(in the rows, 128 means zero)
Each path below is one point turned by a fixed rotation once a step. After each direction that follows a path, write how fast that rotation turns it, in deg/step (0 if it stays still).
Each turn is a multiple of 5 degrees from 10 to 175, or 0.
Each row of a path follows its step; steps can be skipped.
path 1
step 3: [131 117 130 128 115 119 130 134 130 122 113 140 128 120 131 133 130 134
 134 132 126 122 133 135 130 120 127 126 136 125 123 125 126 138 129 133
 125 130 125 132 131 125 130 136 119 139 131 134 129 137 135 140 124 125
 126 111 136 132 139 125 135 126 139 129 121 118 133 128 117 129 131 132
 122 131 130 133 130 137 132 127]
step 9: [122 130 120 127 136 129 122 122 141 135 112 118 133 134 134 130 123 117
 115 140 129 124 136 122 131 125 127 127 137 129 136 138 123 131 125 126
 126 134 125 136 138 127 131 124 119 126 125 125 131 138 125 134 120 129
 126 132 118 138 127 130 125 122 126 131 120 123 118 130 123 130 139 121
 127 131 134 128 131 135 138 136]
step 10: [127 128 119 134 126 133 135 138 124 139 125 125 135 132 133 124 131 129
 123 140 116 127 130 115 139 125 130 142 135 129 136 128 141 129 129 135
 121 124 121 131 129 124 123 134 137 132 122 134 121 142 132 132 129 126
 128 117 134 139 126 133 130 130 125 124 122 117 137 139 118 125 132 129
 129 129 122 125 133 122 128 132]
step 11: [123 129 111 126 125 115 126 138 127 136 127 127 130 129 132 126 121 132
 133 132 134 127 122 142 135 123 128 122 132 135 131 125 133 135 120 120
 127 125 118 127 130 122 136 134 125 139 127 120 131 138 121 132 136 122
 143 127 126 125 132 126 129 128 138 121 132 125 132 133 115 122 132 127
 126 133 116 123 135 127 133 118]
step 13: [136 141 116 128 122 111 139 121 110 127 126 124 125 131 131 131 132 112
 129 131 125 125 120 128 129 126 119 140 120 122 117 125 129 131 120 130
 125 131 128 138 132 127 125 130 137 126 131 123 120 126 134 130 115 128
 125 127 136 130 126 128 126 132 130 123 125 136 122 125 117 130 131 120
 135 129 122 129 127 139 129 128]
step 14: [126 128 123 126 125 134 128 134 132 126 129 114 140 116 134 126 134 119
 132 127 136 129 123 135 140 129 121 127 128 120 124 130 133 134 124 121
 133 129 139 143 132 113 123 123 127 121 129 124 122 120 115 139 134 118
 124 129 138 128 123 135 129 129 125 123 126 134 131 128 121 126 141 129
 130 128 133 139 130 135 124 125]
step 17: [118 135 129 125 136 125 125 133 126 135 137 115 140 133 138 124 128 125
 129 138 131 117 134 131 122 125 120 127 133 131 135 119 125 122 130 122
 129 135 120 141 130 127 124 134 136 121 118 119 128 127 127 140 124 135
 129 123 123 133 134 142 122 126 121 134 120 132 133 131 125 125 121 123
 126 119 135 129 133 116 130 134]
step 26: [111 125 126 109 122 133 125 130 128 131 131 129 133 121 136 131 132 120
 128 131 134 128 129 132 122 128 115 130 139 130 119 132 129 123 136 126
 128 124 132 139 130 116 130 120 127 128 117 122 136 147 127 132 128 127
 128 125 123 125 125 131 129 123 127 149 129 128 130 127 127 123 128 125
 129 124 126 134 117 126 129 129]
step 35: [127 124 130 123 111 122 133 139 134 131 131 128 145 123 136 130 129 131
 124 128 120 134 131 124 117 116 128 126 135 134 112 126 135 128 127 136
 124 131 128 139 124 125 130 137 131 131 128 124 127 130 118 126 127 135
 132 111 131 133 128 132 133 118 127 139 134 131 129 125 124 134 123 132
 122 120 122 127 132 128 127 139]
[127 126 129 130 128 125 129 127 126 129 130 130 127 127 125 128 124 130
 127 127 127 124 130 131 125 128 126 127 130 129 127 129 127 128 127 127
 128 128 127 127 129 128 127 128 128 128 128 126 126 131 129 128 130 127
 129 128 129 127 128 129 130 127 127 128 129 129 128 129 129 127 127 132
 128 129 130 128 129 127 129 128] => 80
[128 129 129 130 129 127 127 125 126 127 126 130 129 127 127 129 127 129
 131 129 127 128 125 128 128 125 128 129 128 128 129 126 128 127 127 128
 129 126 129 127 128 128 128 128 131 125 127 128 129 130 128 129 125 127
 131 126 127 128 128 128 124 129 127 125 128 126 130 127 128 128 127 127
 127 126 128 129 126 128 131 126] => 155
[131 132 128 129 127 129 128 126 127 128 129 129 130 129 129 130 129 128
 126 130 130 127 128 129 127 129 128 126 129 127 128 130 125 127 126 128
 127 126 127 127 127 128 126 128 127 128 127 128 127 125 128 131 130 128
 127 130 130 128 128 129 130 125 126 125 128 127 127 128 129 128 130 129
 126 125 125 130 125 129 127 127] => 45
[126 128 127 127 130 129 128 127 129 128 127 127 128 128 128 125 128 126
 128 124 128 127 127 130 131 129 127 125 133 128 127 129 130 127 128 128
 131 127 127 127 127 129 129 127 128 127 127 127 128 128 129 130 128 126
 129 131 126 127 127 130 128 128 129 128 130 126 125 125 126 127 129 127
 128 128 128 129 128 130 128 128] => 145
[130 128 128 128 127 127 128 126 130 128 126 128 128 127 129 128 129 128
 128 129 127 125 129 129 129 128 127 131 130 129 126 127 129 126 124 131
 128 129 129 130 127 130 127 130 129 126 129 131 129 129 130 127 126 130
 127 128 127 127 126 126 130 127 126 130 129 126 128 129 130 129 128 128
 129 130 125 131 131 128 128 126] => 115
